Some points, each followed by its number:
vec![0.6, 1.0, 1.4, 1.2, 1.0, 0.9, 0.6, 0.7, 1.0, 1.2, 0.7, 0.9, 0.8, 0.6,
     1.1, 1.0, 0.8, 1.0, 1.2] 0
vec![0.7, 1.1, 0.6, 0.8, 0.7, 0.4, 0.5, 0.7, 1.0, 1.2, 1.6, 1.0, 1.3, 1.1,
     1.2, 1.0, 1.0, 1.1, 0.5] 1
vec![1.5, 0.4, 0.7, 1.1, 1.0, 0.9, 0.5, 1.3, 0.4, 1.2, 1.5, 0.3, 0.7, 1.1,
     1.0, 0.8, 1.1, 0.7, 1.1] 2
vec![0.6, 0.4, 1.3, 1.2, 1.0, 0.9, 0.6, 0.7, 0.9, 0.8, 1.4, 0.4, 1.4, 1.1,
     0.6, 1.0, 0.8, 1.1, 1.2] 3
vec![0.4, 0.5, 0.9, 0.7, 1.0, 0.8, 1.0, 0.8, 2.0, 0.7, 0.5, 1.0, 0.8, 0.5,
     0.7, 0.6, 0.6, 0.7, 0.5] 4
vec![0.5, 0.6, 1.2, 1.1, 0.7, 0.6, 1.0, 0.7, 0.4, 0.7, 0.5, 0.4, 0.6, 0.6,
     0.6, 1.0, 1.0, 1.1, 0.5] 5
vec![0.9, 0.5, 0.9, 1.0, 1.0, 1.9, 1.0, 0.8, 1.5, 0.8, 0.5, 1.3, 0.6, 0.6,
     1.2, 0.8, 0.7, 0.8, 1.0] 6
vec![0.6, 1.2, 0.6, 0.7, 0.8, 1.7, 0.4, 0.6, 0.6, 0.8, 0.9, 1.4, 0.6, 0.6,
     1.0, 0.9, 0.9, 0.7, 0.4] 7
vec![0.5, 0.9, 0.5, 1.0, 0.9, 0.6, 1.3, 1.0, 0.8, 0.8, 1.2, 0.9, 0.7, 0.5,
     1.1, 0.9, 0.9, 0.8, 0.7] 8
vec![0.6, 0.4, 1.3, 0.8, 0.9, 0.5, 0.5, 1.2, 0.4, 1.1, 0.6, 0.3, 1.3, 0.6,
     1.1, 1.0, 1.0, 1.0, 1.1] 9
vec![1.5, 0.5, 1.2, 0.7, 0.9, 0.4, 0.4, 0.7, 0.8, 1.1, 0.7, 1.1, 1.3, 1.1,
     0.6, 1.0, 1.0, 0.8, 1.3] 10
vec![0.6, 1.6, 1.4, 1.1, 0.7, 0.9, 1.3, 0.6, 0.4, 0.5, 1.3, 2.6, 1.3, 1.1,
     0.6, 0.8, 0.7, 1.1, 0.3] 11
vec![0.5, 0.6, 2.9, 0.6, 0.7, 0.7, 0.6, 0.5, 0.5, 0.6, 0.4, 1.1, 0.9, 1.1,
     0.6, 0.7, 0.6, 0.7, 0.5] 12
vec![1.3, 1.6, 0.5, 0.7, 0.6, 0.6, 1.3, 0.9, 0.5, 1.0, 0.5, 0.9, 0.7, 0.7,
     0.6, 1.0, 0.7, 0.7, 1.1] 13
vec![1.2, 1.0, 0.7, 1.1, 1.0, 1.1, 0.4, 0.7, 1.1, 1.0, 1.3, 1.7, 0.5, 1.1,
     0.6, 1.0, 1.0, 1.0, 1.0] 14
vec![1.2, 0.5, 0.9, 1.3, 0.9, 0.9, 1.0, 0.8, 0.5, 0.8, 0.5, 0.6, 1.2, 0.6,
     1.1, 0.8, 1.0, 0.8, 0.9] 15
vec![1.5, 1.1, 1.4, 1.3, 0.9, 0.4, 1.7, 0.8, 0.5, 1.1, 0.8, 1.3, 1.3, 0.6,
     0.7, 1.1, 0.8, 1.1, 0.5] 16
vec![1.0, 0.7, 0.7, 0.9, 0.9, 0.6, 2.3, 1.3, 0.3, 1.2, 2.8, 1.1, 0.5, 1.5,
     0.6, 0.7, 1.0, 0.8, 1.8] 17
vec![0.5, 1.3, 1.1, 1.0, 0.6, 1.4, 0.9, 0.7, 1.3, 0.9, 1.0, 1.5, 0.7, 0.6,
     1.1, 1.0, 0.9, 0.7, 0.8] 18
vec![0.3, 0.4, 0.4, 0.8, 1.2, 2.0, 1.1, 1.5, 4.6, 1.0, 0.2, 0.2, 1.4, 0.4,
     2.0, 0.5, 0.6, 0.3, 1.6] 19
vec![0.5, 0.4, 0.2, 0.6, 1.4, 4.7, 0.7, 1.7, 5.6, 0.4, 0.3, 0.3, 3.9, 0.2,
     1.5, 0.4, 0.6, 0.3, 1.6] 20
vec![0.3, 0.6, 0.5, 0.9, 1.1, 4.0, 1.2, 1.3, 6.0, 0.5, 0.7, 0.1, 1.6, 0.3,
     1.4, 0.4, 0.5, 0.3, 1.1] 21
Which two points above are nearest to each new point, looking only along the 2 directions in which the numbered points spread most? Their numbers follow each, nearest first.
vec![0.6, 0.2, 0.6, 0.5, 0.6, 0.8, 0.9, 0.7, 1.2, 0.9, 0.6, 1.1, 0.8, 0.6,
     1.1, 1.1, 0.9, 0.6, 0.6] 18 0
vec![1.7, 0.8, 0.7, 0.6, 0.7, 1.1, 0.5, 0.7, 0.9, 1.2, 0.4, 0.8, 0.5, 0.9,
     0.5, 0.9, 1.0, 0.8, 1.5] 3 14
vec![1.0, 1.4, 0.6, 0.6, 0.8, 1.3, 0.3, 0.7, 1.1, 0.8, 1.0, 0.9, 0.9, 0.5,
     1.1, 1.0, 0.9, 1.0, 0.3] 18 0
vec![1.0, 0.6, 0.6, 0.5, 0.6, 0.6, 0.4, 1.0, 1.1, 1.0, 0.5, 1.0, 0.7, 1.1,
     1.1, 1.0, 0.9, 1.1, 0.8] 15 0
vec![0.6, 1.3, 0.5, 0.8, 0.6, 0.5, 0.6, 1.2, 1.3, 0.9, 1.4, 0.5, 1.5, 0.7,
     1.1, 1.0, 1.0, 0.6, 0.4] 3 14
vec![2.8, 0.2, 0.9, 1.3, 0.7, 0.6, 1.4, 1.3, 0.5, 0.6, 2.2, 2.3, 0.4, 2.6,
     1.3, 1.0, 0.8, 1.3, 0.9] 17 2
vec![0.6, 1.1, 0.6, 1.0, 0.8, 0.8, 0.3, 0.9, 0.5, 1.0, 0.3, 2.3, 0.4, 0.4,
     0.4, 0.5, 0.6, 1.2, 1.2] 5 11
vec![0.8, 1.1, 0.7, 0.9, 0.7, 0.3, 1.5, 1.3, 0.6, 0.9, 1.1, 1.4, 0.4, 1.1,
     1.0, 0.7, 0.9, 1.1, 0.6] 13 2
vec![0.7, 1.0, 0.6, 0.7, 0.9, 0.8, 1.5, 1.2, 0.6, 0.7, 1.6, 0.5, 0.6, 0.8,
     0.6, 0.8, 1.0, 0.7, 0.5] 2 8
vec![0.8, 1.4, 0.6, 0.6, 0.9, 1.7, 1.9, 0.7, 0.7, 0.6, 0.9, 0.8, 1.0, 0.6,
     0.6, 0.7, 0.5, 1.0, 0.4] 3 18
vec![0.7, 0.5, 1.6, 1.4, 0.7, 0.5, 1.7, 1.3, 0.2, 0.7, 1.2, 1.6, 0.7, 1.2,
     0.6, 0.7, 0.9, 1.1, 0.5] 16 13
vec![1.9, 1.1, 1.3, 0.9, 0.9, 0.7, 0.7, 0.7, 0.3, 1.1, 0.9, 1.5, 1.1, 1.1,
     1.0, 0.8, 0.8, 1.2, 0.8] 16 11
vec![0.9, 0.8, 0.8, 0.6, 0.7, 0.8, 1.9, 0.8, 0.7, 0.6, 1.6, 1.0, 0.8, 0.8,
     0.7, 0.9, 1.0, 1.2, 1.5] 2 8
vec![0.9, 0.3, 0.5, 0.9, 0.9, 0.5, 0.4, 0.7, 1.5, 0.9, 1.3, 0.5, 1.9, 1.1,
     1.2, 0.7, 0.9, 0.9, 0.4] 18 3
vec![1.1, 2.0, 0.5, 0.4, 0.7, 0.6, 1.5, 0.4, 0.9, 0.7, 0.4, 0.4, 1.1, 0.7,
     0.6, 0.8, 0.9, 0.7, 0.5] 15 10
vec![1.6, 0.3, 0.8, 0.7, 0.8, 0.3, 0.6, 1.5, 1.0, 1.0, 2.2, 0.8, 0.9, 0.7,
     1.0, 0.8, 0.8, 0.9, 1.4] 2 8
vec![1.0, 1.7, 1.2, 0.9, 0.6, 0.6, 1.2, 0.6, 0.6, 0.7, 1.2, 1.3, 1.4, 1.0,
     1.2, 0.7, 0.7, 0.8, 0.4] 10 16
vec![0.8, 1.4, 1.3, 0.6, 0.7, 0.7, 0.8, 1.3, 1.4, 1.0, 0.5, 1.3, 1.1, 0.8,
     1.4, 0.6, 0.8, 0.7, 1.1] 18 0
vec![1.2, 0.2, 0.7, 1.4, 1.1, 0.5, 2.3, 0.8, 0.2, 0.8, 1.3, 0.5, 1.0, 0.9,
     0.6, 0.7, 0.9, 0.8, 1.0] 2 8
vec![1.4, 1.4, 1.3, 1.1, 0.6, 0.4, 0.4, 0.7, 0.3, 1.1, 1.5, 0.4, 0.8, 0.6,
     0.6, 1.0, 1.0, 0.7, 0.7] 16 13
vec![1.5, 0.5, 1.2, 0.8, 0.9, 0.9, 0.9, 0.7, 0.8, 1.2, 0.7, 0.4, 1.4, 0.6,
     0.6, 0.8, 1.0, 0.7, 1.4] 3 15
vec![0.6, 1.5, 1.1, 0.8, 0.7, 0.4, 0.9, 0.7, 0.4, 0.8, 1.5, 1.1, 0.8, 0.6,
     0.5, 0.8, 1.1, 1.1, 1.4] 13 16
